Each row is where one point has got to under a steady rotation. How many steps took it there?
The counts run from 0 to 625.
[ 0.16  3.43 -0.11 -1.77 -2.20 -1.01 -1.29  0.57 -0.93  3.68 -0.24 -0.39
  0.23  0.65  0.08  0.22 -1.82  1.95 -2.98 -3.10 -1.11 -1.04 -2.11 -0.50
  3.86 -1.95  4.31 -0.92 -3.75 -0.78 -2.80  0.79  1.01  2.25 -1.58 -1.75
 -0.52  3.14  2.52 -0.58  2.08  0.96  0.11 -0.84 -0.16 -1.21  0.22  2.21
 -1.97 -0.48  0.16 -1.03  1.55  3.03 -0.17  0.54  3.57  4.99 -3.41  1.63
 -3.52  0.01 -0.70 -0.37 -2.46 -2.58 -4.70  0.75 -1.80 -1.76 -0.53  2.35
 -0.79 -1.34  5.22] => 361
[ 1.20 -2.00  0.21  0.60  1.53 -1.83 -2.54 -3.18 -1.98  0.44 -2.47  2.33
 -0.05 -4.13 -0.29 -0.60  0.33 -3.66 -0.34  2.80  2.23 -3.24  0.11  0.94
 -3.66 -3.01  2.44  1.29 -0.76 -5.32  1.20 -2.83 -3.77 -0.79 -2.02  1.03
 -1.81 -1.83 -0.98  1.15 -0.30  0.33 -0.93 -1.76  1.87  0.25  1.06 -3.83
  0.08  0.30 -2.19 -0.59 -0.50 -0.53  4.05  2.45  0.07  0.08  1.70  0.31
  0.22 -2.91  0.11 -0.96 -0.05  0.74  5.65  0.61  1.27  0.09  0.39 -0.73
  1.28  0.83 -1.02] => 394
[ 0.97 -1.15 -1.18  2.43  1.20  1.74 -1.98  1.10  0.68 -0.81  2.72  1.35
  0.02 -1.07  0.43  2.00  2.36 -0.16  1.81 -0.86  0.34 -1.26  1.11  1.97
 -2.68  1.27 -4.82 -0.19  2.48  0.74  4.69 -0.24  0.04 -5.14  1.23  0.28
  2.22 -2.65  0.56  0.76  1.50 -0.40  1.81  2.81  0.63  2.15 -0.44 -0.16
  1.30 -2.79 -1.63  0.85 -0.83 -5.15  0.79 -2.48 -1.70 -2.19  3.27 -0.38
  2.11 -0.81  3.65  1.67 -1.05  1.94  4.30 -0.28  1.92  1.74 -1.48 -0.55
  1.10 -0.63 -3.24] => 433
[-3.21  4.06  3.44 -1.55  0.55  0.67  2.79 -0.55 -0.84  2.47  2.44 -2.03
 -2.96  0.04 -0.75  2.31 -1.66 -1.61  2.65 -2.25 -1.22 -2.00  0.36 -1.78
  0.23  0.46  4.83  0.05  0.92 -1.04 -3.84  0.16  1.30  2.14  0.86 -1.19
 -2.37  2.23 -1.99 -1.89 -1.51  3.62  3.29 -0.64  1.12 -0.30  2.54 -0.59
  1.67  1.06  1.04  0.42  2.29  5.06 -1.50  0.34  4.85  1.51  0.10 -1.88
  0.73  1.32  2.13 -2.08 -1.03  2.09 -4.70  3.12 -1.90  0.63  1.39  1.33
  2.25 -0.75  0.01] => 594
[ 0.45 -0.47  1.18  1.70 -0.17 -0.37  0.58 -0.19  1.92 -0.04  0.38  4.92
 -2.42 -1.08 -1.11  3.73  2.76 -4.56  2.56 -3.10 -1.42 -2.43 -0.14 -0.13
  0.61  0.87 -0.51 -2.05  2.70 -0.67  2.54 -2.86 -4.08 -4.69 -2.54 -1.98
 -0.11 -3.47  0.62 -1.35 -1.94  1.17 -0.34  1.39 -1.22  1.23  1.71 -1.78
  2.30 -2.32 -1.87 -2.49  1.36 -4.09 -1.37 -0.77  1.36 -2.90  1.97 -0.45
 -1.32 -1.77  3.35 -0.94  0.98  2.58  0.08  2.07  2.77  2.18 -1.31 -0.56
  0.16  0.57 -0.54] => 68
[-0.79  0.66  0.30 -2.52  1.06 -0.59  1.71  0.18 -0.81 -1.38 -0.38  0.15
 -0.45  0.40  0.80  3.41 -0.14  0.49 -0.37  1.14 -0.90 -1.95  0.25  0.59
 -2.26  1.86 -1.06  4.11 -0.50 -1.96  1.68  1.42  2.91  0.69  2.06  0.31
  0.34  2.55  0.18  1.28  0.82 -1.63  2.15  2.83  0.24  1.43 -2.82  1.25
  3.78  0.53 -3.21  1.51  3.00  2.95  0.62  3.33  1.97 -1.78 -0.06  5.87
 -0.72  0.64 -0.29  1.22 -5.34  2.85 -0.83 -1.63 -1.62  4.66 -0.02 -0.11
  2.48  2.17 -5.07] => 424
[ 1.44  2.07  0.98  1.29 -1.47 -1.24  0.30  2.88  0.73 -3.42  6.42  1.09
 -2.77  0.66 -1.03  1.46  0.68  0.80  3.34 -5.88 -0.76  0.35 -0.72  0.29
  2.65  0.63 -0.10 -1.34  0.64  1.84 -1.80  0.99 -1.33 -1.70  1.66 -2.23
 -1.57  1.89 -1.76 -0.65  1.91  3.52  2.10 -0.39 -3.18  0.32  2.52 -1.97
  0.02 -4.41  2.87 -1.41 -2.73  0.04 -0.05 -1.52  1.09 -1.77  0.98 -1.46
 -1.24 -0.41  2.19 -2.06 -0.44 -1.56 -1.09  0.92  1.53 -1.65 -0.30 -1.59
 -2.57 -1.10  4.47] => 232
[-0.94  0.82  2.35  0.83 -1.10 -1.26  2.73  2.80  2.68  2.02 -1.79  1.57
 -3.49  2.22 -0.79  2.14  0.34 -1.13  1.83 -0.58  0.25  4.50  0.60  0.06
  0.30  3.22 -0.39 -2.74  2.22  1.27  0.65  0.45  2.84 -0.89  2.29 -1.18
 -2.84 -1.68  1.48 -2.63 -4.01  0.33 -0.51  0.53 -1.37  0.32  0.80  0.25
  3.64  4.67  3.64  0.32  2.14 -0.94 -1.45  0.46 -1.87 -5.80  1.53  0.44
  2.50  0.59  0.95 -1.49  5.27  2.99 -2.01 -2.44  1.22  1.97  2.25 -2.02
  1.97 -0.04 -1.19] => 302
[ 2.12 -2.79 -2.34  1.81  1.48 -0.82 -2.60 -1.42  0.71 -2.38  0.46 -0.53
  2.14 -2.34  0.58 -2.57 -0.73  1.60 -2.09  0.33  1.69 -0.73 -0.06  1.62
  1.10 -3.45  0.70 -0.59 -1.40 -1.78 -1.33 -3.06 -4.25  0.01 -5.10 -2.28
  2.32 -0.22  0.70  0.81  1.23  1.63 -2.92 -3.55  0.92  0.16 -0.95 -3.85
 -3.59 -1.23 -2.19 -2.24 -1.92  2.75  1.10 -2.20 -2.10  3.36  0.22 -2.82
 -3.50 -2.18 -1.70  2.43 -0.07 -5.19  2.00 -0.22 -1.48 -1.52 -2.33  1.30
 -2.47  0.38  0.81] => 370
[ 2.99  1.44 -0.45 -1.49 -2.12 -2.74 -1.84  1.28  0.65 -3.69  1.23 -4.05
  0.02  1.69  0.48 -1.36  0.29  0.42 -1.13 -2.23  0.13  4.35 -0.86  0.31
 -0.16 -0.57  1.46 -0.47 -5.57  0.70 -2.74  4.08  2.50  1.60 -0.79 -1.88
 -1.29  2.78  0.00 -0.29  0.61  0.73 -1.75 -2.39 -3.44 -0.66  0.70 -0.61
 -1.01 -1.19 -0.84 -0.49 -0.26  3.08  1.21 -0.10 -1.36  0.16 -3.68 -0.47
 -3.10  0.74 -4.25 -0.82 -1.73 -4.06 -3.40 -3.83 -0.93 -2.82  1.87 -2.35
 -2.28  0.35  3.44] => 19
[-0.20  0.85  0.99 -1.38 -2.83 -0.74  1.89  2.88 -0.92  0.49  0.83  0.33
  3.13 -0.71  0.68  4.53 -0.13 -1.19  0.39 -4.82 -1.59 -0.54 -1.13  2.40
  1.88  1.82  2.09  3.31 -0.17 -2.02 -2.60  0.85 -0.54  0.63 -2.73  1.12
  0.02  4.20  1.78  1.61  3.01 -0.14  1.49  1.85 -2.29 -2.40  3.79  3.14
 -0.41 -2.82 -1.77 -1.18  1.67  0.94 -2.48  1.71  2.94 -1.49 -0.98  2.17
 -0.75 -2.35  0.69 -1.28 -1.89  1.83 -5.40  1.39 -0.69  2.95  0.91  0.52
  0.44 -4.09  1.67] => 563
[ 1.46 -1.01  0.18  0.06 -0.73  0.42 -1.00 -2.67 -0.75  3.91 -3.35  0.38
  1.68 -2.36  0.21 -2.93  0.30  0.55 -0.70  3.60  3.73 -0.71 -0.19 -2.01
 -1.65 -3.00  1.37 -1.29 -1.94 -1.76  1.73  0.41 -3.77  1.22  1.96  2.69
 -1.56 -2.34 -2.71 -1.45 -0.39 -0.07 -1.74 -2.13  1.42 -0.62  0.71 -3.64
 -1.47 -1.24 -0.29 -0.07  2.11 -2.83  4.11  0.48 -1.10  1.70  0.09 -1.74
  2.20  1.34 -1.25 -0.36  3.88 -0.89  4.65  2.88  1.70 -3.46  0.17 -2.30
  0.06  2.60 -0.01] => 507
[ 2.47 -1.68  0.03 -0.20  2.92  0.67  0.84 -1.60 -3.29 -0.36  4.04  0.50
 -0.16 -2.13 -1.20 -0.25  1.60 -4.03  3.48  0.15  0.31 -3.79  2.74  0.07
  3.82  0.37 -0.34 -2.90  1.05  1.50 -2.31  3.08 -1.77 -2.17 -0.73  0.38
 -2.64  4.80 -4.79  1.95  1.20  0.84  1.23  1.57  2.54  1.95  0.78  0.93
  0.26 -1.29  2.11  0.06 -3.30 -2.84  0.36  2.88 -1.31  1.37  0.94 -0.79
 -2.36  0.30  2.30 -1.99 -2.86  1.14  3.01 -0.52  0.84 -0.23 -0.24 -3.33
 -2.32 -1.20  0.95] => 227
[-1.62 -1.23  1.38  0.18 -0.27 -2.76 -0.82  2.48  1.00 -1.96  2.30 -0.54
 -6.07  3.65 -0.62 -1.89 -1.40  4.33 -0.44 -0.21  0.09  2.26 -1.56  0.20
 -2.86 -0.05 -1.87  2.95  0.46 -0.76  0.76 -2.98  2.03  2.34  4.35  0.16
 -0.92 -1.85 -0.62  1.64  0.04  1.27  2.34 -0.42 -2.01  1.45 -3.41 -4.62
  2.50  4.92  1.06 -1.33  2.25  4.61  2.79 -0.20  1.33  1.17  1.11 -0.59
 -0.69  0.79 -0.36  2.56 -0.20 -1.95  1.82 -2.02 -1.34 -0.98  0.01  4.10
  0.69  2.25  0.69] => 622
[ 1.13 -0.41  1.97  2.79  0.21 -0.51 -0.22  1.61  1.45 -0.67  2.62  1.24
 -5.57  0.08 -0.20  1.40  0.89  1.64  4.09 -3.92  0.11  0.61 -2.04 -1.68
 -1.35 -0.14  1.22 -1.08  1.23 -1.64  0.39 -3.41 -0.96 -3.26 -0.19 -2.13
 -1.37 -2.28 -0.95  1.27  2.89  2.33  1.48 -3.54 -2.08 -2.36  2.15 -1.51
  1.01  0.90 -1.10 -0.38 -1.28 -0.47 -0.60 -4.61  1.87 -0.40  2.57 -2.80
 -0.15 -0.59  1.46 -1.79  4.04 -2.31 -1.73  0.94 -0.03 -2.44 -0.78  1.51
 -0.13 -1.88  1.43] => 263
[-0.61  2.20  1.80 -2.52 -1.84 -1.96  0.82  0.27  1.75 -0.67 -1.96 -0.56
  2.03 -0.71 -0.46  3.29  3.39  0.60 -2.62 -3.92  0.64 -1.07 -2.78 -1.33
  1.05  1.71  2.91  3.73 -3.75 -3.27 -0.45  1.67 -1.32  0.32 -0.77  0.39
  0.11  1.64  0.90  0.80  0.27  0.88 -0.61 -2.33 -4.56 -3.55  1.24 -2.00
  0.22 -2.43 -4.26  1.81  2.48  3.53  2.48  4.44  2.51 -0.91 -1.32  0.82
 -1.29  0.20 -1.75 -0.04 -2.42  1.19 -4.04  0.50 -2.73  0.34 -0.16  0.55
  0.78  0.24  1.38] => 46
[-0.27 -0.77 -1.57  1.05  5.08  3.44  0.48  1.10 -1.68  0.53  2.29 -2.48
  1.94 -1.39  1.68 -1.02  0.27  1.30  1.95 -0.08  1.18  0.16  3.14 -1.07
  0.93  1.41 -1.33 -1.98  2.34  3.35 -0.03 -0.31  1.43 -2.06 -1.49 -1.31
  3.81  0.84 -1.04  2.92  0.98 -1.98  1.30  0.90  4.63  0.87  0.25  4.00
 -1.70  1.54  0.73  2.26 -1.56 -4.04 -4.23 -2.73 -4.75  1.92  1.02 -4.07
  1.56  0.56 -0.19  1.00  0.61 -0.20 -1.06 -0.03 -2.64  0.60 -2.32 -0.15
 -0.78 -0.53 -3.66] => 460
[ 2.43 -1.45  0.12  1.34  4.54 -1.22 -0.30 -1.97 -0.92  0.06  1.80  1.35
 -3.43 -3.60 -0.01 -0.25  2.02 -2.40  3.44 -0.27  1.88 -1.74  2.19 -4.09
 -1.61 -1.74 -0.20 -2.61  0.27 -0.89  0.52 -2.83 -1.05 -3.86 -2.02 -1.60
 -0.74  0.93 -5.05  5.58  3.29  1.03  2.33 -0.82  3.14  0.50  0.42  1.27
 -1.04  2.90 -1.06  1.02 -3.59 -2.65 -0.78  0.64 -0.25  2.31  2.69 -0.85
 -2.07 -1.53 -1.17 -2.00  0.59 -1.09  0.46  0.25 -2.24 -1.51 -4.14  1.02
 -0.11 -1.46 -2.51] => 258
[ 0.89 -0.08  0.26 -1.08 -0.58 -1.02 -1.57 -1.28 -0.32 -1.77 -0.27 -1.33
  2.96 -2.58 -0.14  1.26  1.87  0.95 -2.19  1.11  0.85 -2.07 -1.33  0.32
 -1.35 -0.64 -0.69  4.19 -2.30 -4.05  1.68 -0.88 -2.50 -1.41 -2.90  1.45
  3.55  2.60  0.49  1.51  1.59 -0.07 -1.18 -3.39 -2.76 -2.97 -2.31 -2.18
 -1.60 -4.29 -4.71  0.32  0.98  1.76  3.67  0.74  0.80  2.54  0.88  0.56
 -0.26  1.43 -2.95  3.44 -0.63  0.40  1.58  1.42 -2.77  2.46 -0.27  1.56
 -0.22  1.16 -1.27] => 47
[ 6.21 -1.55 -2.10  2.31  1.03  0.13 -0.62 -1.22 -1.10 -0.34 -0.72  3.67
  2.99 -1.88 -1.48 -0.28  3.44 -5.78 -1.00 -0.16 -0.48 -2.41  0.17  0.04
 -0.65  0.21 -2.21 -2.41 -1.71  2.81  3.06  1.65  0.27 -4.62 -1.83 -1.22
  1.03  0.19 -0.89  1.28  0.98 -1.71 -1.44  1.48 -0.71  2.27 -0.80  2.17
 -0.62 -1.27 -0.81 -0.01 -0.31 -6.90 -0.25  1.75 -1.91 -3.23 -1.54  2.79
 -1.58 -1.43 -0.76 -0.32 -0.95  0.16  1.94 -0.99  2.28  0.18 -0.32 -2.40
 -2.05 -1.10 -1.13] => 542
[-1.53 -2.99 -2.54  0.74  6.10  0.01  2.36 -0.87 -0.74 -4.41  4.14 -0.30
 -1.64 -1.18  1.79 -0.08 -1.47  0.13  0.35 -0.85 -0.42  0.26  3.24  2.11
 -0.10 -0.86 -2.42 -0.21  5.58  1.74 -0.73  1.00 -1.56  1.55 -0.45  0.13
  1.79  1.24 -1.42 -0.39  0.97 -0.63  2.08  1.09  3.44  6.58 -1.45 -1.20
 -0.30  0.48 -0.20 -1.38 -0.42 -0.35 -0.85 -1.94 -3.26 -1.45  0.27 -0.37
  0.37 -0.83  0.56  0.14 -3.91 -2.18  1.84  0.76 -0.44  2.26 -1.74 -3.49
 -0.86  0.19 -5.70] => 94
[-1.97  0.80 -0.88 -0.23 -5.22 -0.12 -0.45  4.44  2.16 -0.98  1.92 -1.99
  0.92  4.81 -0.95  0.28 -0.02  3.52 -1.67 -2.87 -0.51  2.98 -0.01  2.93
  2.47  1.41 -1.90 -0.22  0.32  2.63  0.52  1.33  1.64  0.45  3.21 -1.37
  1.72 -0.56  2.85 -4.27 -2.19 -1.64 -0.97  0.41 -3.20 -0.01 -0.25 -0.19
  0.73 -2.90  3.49 -0.25  1.38  0.61 -1.17 -0.28 -1.57 -1.30  1.82 -1.00
  1.64  2.25  1.58  2.58 -0.48 -0.26  0.03 -3.38  1.21 -0.15  1.73  1.59
 -0.74 -0.03  1.84] => 326
[-0.36  0.53  0.28  1.25 -2.00 -0.72 -2.24  1.06  0.09 -5.04  5.51 -2.30
 -0.50  0.95  0.16 -0.30 -1.62  2.19 -0.13 -3.17 -1.47 -1.66  0.39  3.44
  0.28 -1.54 -1.23  2.70  0.96 -1.70 -1.58 -0.48  0.23  0.22  1.36 -1.20
  1.30  1.73  0.43  0.64  2.13  1.14  3.22  0.50 -1.61  0.98 -1.48 -3.84
 -1.10 -3.95 -1.82 -0.08 -1.89  5.22  1.12 -1.63  4.14  2.83 -1.12  0.50
 -1.54 -0.15  1.46  1.91 -4.30 -2.14  1.47 -2.39 -0.68 -1.01 -1.37  4.19
 -0.01 -0.33  2.92] => 237
[ 0.04 -0.32 -0.63 -0.83  1.68  0.93  0.04 -1.63  0.01 -1.13  1.33 -1.86
  0.44 -0.77  1.03  1.77 -0.65 -0.15 -1.13  0.81 -0.84 -2.60  0.43  1.12
 -1.75  2.30 -3.90  1.22  1.65  0.76  2.37  2.46  3.31 -1.20  0.33  0.51
  3.58  2.33 -2.14  2.19  1.99 -1.66  1.74  2.95  0.91  2.75 -4.90  2.84
  0.79  0.40 -1.64  1.67  1.25  0.05 -2.04 -0.14  1.16  0.74 -2.62  4.30
  0.25  0.68  0.85  1.36 -6.11  0.31 -0.85 -0.56 -1.44  3.29 -1.55  1.93
  0.69  0.02 -4.06] => 436
[-3.34  2.88  0.84 -1.84 -1.28  0.77  0.98  1.19 -1.03 -1.62  1.42 -3.44
  0.42  0.18 -0.34  3.60 -2.14 -1.73 -0.61 -3.11 -2.59 -3.41 -0.33  1.46
  1.00  1.12  2.97  1.02  1.54 -1.77 -4.95  0.29  2.39  2.00 -3.08 -1.20
 -0.58  4.23  2.75  0.98 -0.53 -0.02  2.33  1.00  0.43  1.21  1.69  2.62
  0.80 -0.97 -1.61  0.20  0.20  3.30 -4.09  0.31  4.65  1.50 -0.62  2.16
 -1.20 -2.21  1.66 -1.53 -4.52  1.09 -6.74 -0.12 -2.54  2.37 -1.35  2.03
  1.92  0.07  1.28] => 575
[ 4.70 -2.38 -2.21  1.96 -0.51 -0.22 -3.44 -1.72  1.40 -2.06  1.38 -0.21
  4.20 -2.62  0.17 -1.54  2.17 -2.09  1.72  2.86  2.62 -2.30 -0.52  0.96
 -2.17 -3.30 -1.04 -0.16 -4.11 -3.13  0.59 -2.28 -1.94 -5.54 -2.57 -0.77
  1.43 -0.97 -0.02  1.16 -0.88 -0.66 -2.46 -3.64 -1.63 -0.92 -0.84 -1.44
 -4.47 -3.54 -2.85  0.48 -2.58 -2.73  2.50  1.00 -1.87  0.18 -0.23  0.92
  0.45 -0.71 -1.55  0.65  1.37 -1.49  3.98 -2.48  1.23 -0.05  0.37 -1.38
 -0.72  3.79  1.33] => 36
[-1.81  2.96  1.21  0.23 -0.63  2.26  2.53  4.26 -0.44  0.28  1.53 -1.41
 -2.48  2.47  0.93  1.61 -0.30  1.13  1.57 -3.47 -3.22  0.23  0.23 -0.82
  0.86  3.28 -0.53 -1.44  1.57  3.00 -1.79  2.00  5.00  0.41 -0.21 -3.99
  0.58  1.42  1.41  1.19  0.80 -0.07  2.91  2.06  0.18  1.57  0.33  4.85
  1.25  2.35  3.22  1.17 -0.44 -1.26 -4.74 -0.30 -0.24 -1.43  0.28 -0.70
 -0.35  0.03  3.04 -0.46  1.57  1.79 -6.06 -0.78 -1.82  0.10 -0.41  1.34
  1.01 -3.13 -0.20] => 454
[-0.01  1.49  1.76  1.16 -1.37 -0.11  0.40  3.36  1.18 -3.69  4.25 -3.25
 -3.99  2.29 -0.04 -0.17 -3.04  2.36  0.90 -1.82  0.07  2.09  1.92  2.60
  0.17  1.32 -1.99  0.87  3.15  1.54 -1.89  0.68  4.31  2.51  2.87 -1.68
  0.10  1.20 -0.24 -2.36 -1.27  0.24  1.73 -0.15 -1.50  2.97  0.79 -3.28
  0.82  0.44  1.72 -1.21 -2.03  2.82 -0.22 -5.01 -0.33 -0.58  0.20 -1.08
  1.89 -0.20  3.14  0.41 -1.00 -1.97 -1.47 -1.76  1.24 -1.03  2.26 -0.01
  0.67 -2.20  1.48] => 112
[ 0.41 -0.70 -1.27  1.04 -0.68  1.58  0.33 -2.94 -0.24  3.10 -2.44  2.03
  3.18 -1.70 -0.32  0.45 -1.76 -3.88 -1.59  0.50 -1.04 -3.17 -0.83  2.60
  1.50 -0.76  1.36 -0.18  2.85  1.15 -0.84  3.67 -3.71  1.60 -0.10  2.34
 -2.37  0.86 -0.94 -4.60 -0.39  0.61 -3.07  2.22  1.75  1.69  3.52  0.59
 -1.52 -4.87  0.01 -0.79  2.43 -2.71 -0.01  0.15  0.31 -3.08 -1.59  1.52
  2.64 -1.22  4.20 -0.83  0.03  2.21  4.16  3.47  4.74 -0.65 -0.30 -4.29
 -0.40 -0.12  1.07] => 204
[-0.20  0.47  2.29 -0.31 -2.27 -0.35 -0.34  1.42  2.11  0.41 -2.28  1.28
 -0.94  0.36  0.57  3.96  1.93 -0.40 -2.05 -4.36 -2.11 -2.52 -3.29 -0.96
  0.50  1.02  3.24  0.91  0.17 -1.07  1.68 -0.78 -2.70  0.57  0.27 -0.18
 -0.23 -0.39  0.98 -1.68  1.37  1.17 -0.22  0.14 -2.43 -1.48  1.77 -0.19
  1.82 -3.30 -4.15  0.02  5.08  1.11 -2.24 -0.09  4.27 -1.61 -0.08  0.90
 -0.94 -1.69  2.76  0.11 -2.67  2.13 -4.40  5.45  0.30  1.72 -2.10 -0.39
  2.07  0.63 -0.30] => 65
[-1.13  2.53  2.24 -0.17 -3.76 -0.23 -1.62  2.03  3.30  0.08 -1.30 -1.89
  0.24  1.53  1.36  0.37  1.02  4.95 -2.24 -1.51  2.17  3.87 -2.61 -1.16
 -1.15  0.50  0.61  2.27 -3.23 -0.82  2.28 -2.49  0.59  0.09  1.08  0.24
  2.48 -2.51  2.46  0.76  0.26 -0.28 -0.95 -2.57 -3.33 -4.60 -0.27 -1.53
  0.04  0.43 -2.29  1.56  2.15  2.40  1.83 -0.32  0.55  0.99  1.19 -2.54
  0.17  1.79 -1.35  2.78  4.42 -2.24 -1.91  0.07 -2.37 -1.93  0.32  3.26
  0.50  1.13  1.08] => 155
[-0.60  1.08  2.67  0.93  1.32 -0.23  1.48  1.21  2.87 -0.77  0.48  0.82
 -8.16  2.71 -1.58 -0.88  0.07  1.96  2.68 -1.65  0.36  1.11 -0.97 -2.34
 -0.94  0.51  0.63 -4.00  1.75  2.67  1.88 -1.17  1.59 -1.63  4.09 -1.22
 -2.65 -2.80 -3.67 -0.96 -2.58  3.38  1.66 -0.33 -0.66  0.52 -1.51 -3.70
  3.48  1.93  3.21 -0.56  1.25  0.34 -0.26 -1.83  1.91 -2.50  1.37 -2.64
 -0.53  0.70  1.88 -3.70  2.05 -0.27 -1.40 -0.81  1.35 -1.28 -1.52  0.39
  0.27  1.06  0.40] => 617
[-2.65 -0.31 -1.31  2.47  0.14  3.91 -0.63 -0.03 -2.21  4.48  0.42 -1.94
  1.84 -2.63  2.45 -1.80 -1.70  2.69  0.79  4.16  2.15 -0.86  0.72  0.14
 -0.49 -0.53  1.39 -0.86  2.44 -0.88  0.02 -1.24 -2.67  0.74 -0.91  1.96
  1.95 -1.37 -0.64 -0.31  0.19 -0.51 -1.53 -2.23  3.35 -1.57  3.41  0.61
 -2.83  1.10  1.53  0.11 -1.44 -1.74  0.15 -3.06 -1.12  4.06  1.71 -5.15
  5.25 -0.62  1.37  0.07  6.42 -1.15  2.58  2.89 -0.97 -2.52 -1.25 -0.33
 -0.92 -0.05  0.59] => 476
[ 0.52  1.29  0.49 -2.03 -3.88 -2.54 -0.47  0.71 -1.31  0.77 -3.17  0.39
  1.59 -0.10 -1.43  2.45  0.64 -0.13 -4.14 -2.30 -1.78 -0.43 -1.92  2.69
  1.74  0.02  0.26  3.72 -2.81 -0.80  0.61  3.29  2.42  0.42 -0.70 -0.49
 -0.71  2.37  2.19 -0.88  2.24 -2.93  0.45  2.72 -3.09  0.29 -0.34  3.00
 -0.26 -3.36 -3.24 -0.03  2.87  1.49  0.73  1.73  2.04 -1.76 -3.32  7.13
 -2.15 -1.09  0.43  2.41 -5.26  0.76 -2.98  0.87 -0.46  2.48  0.61  1.16
 -0.32 -1.20  1.90] => 544
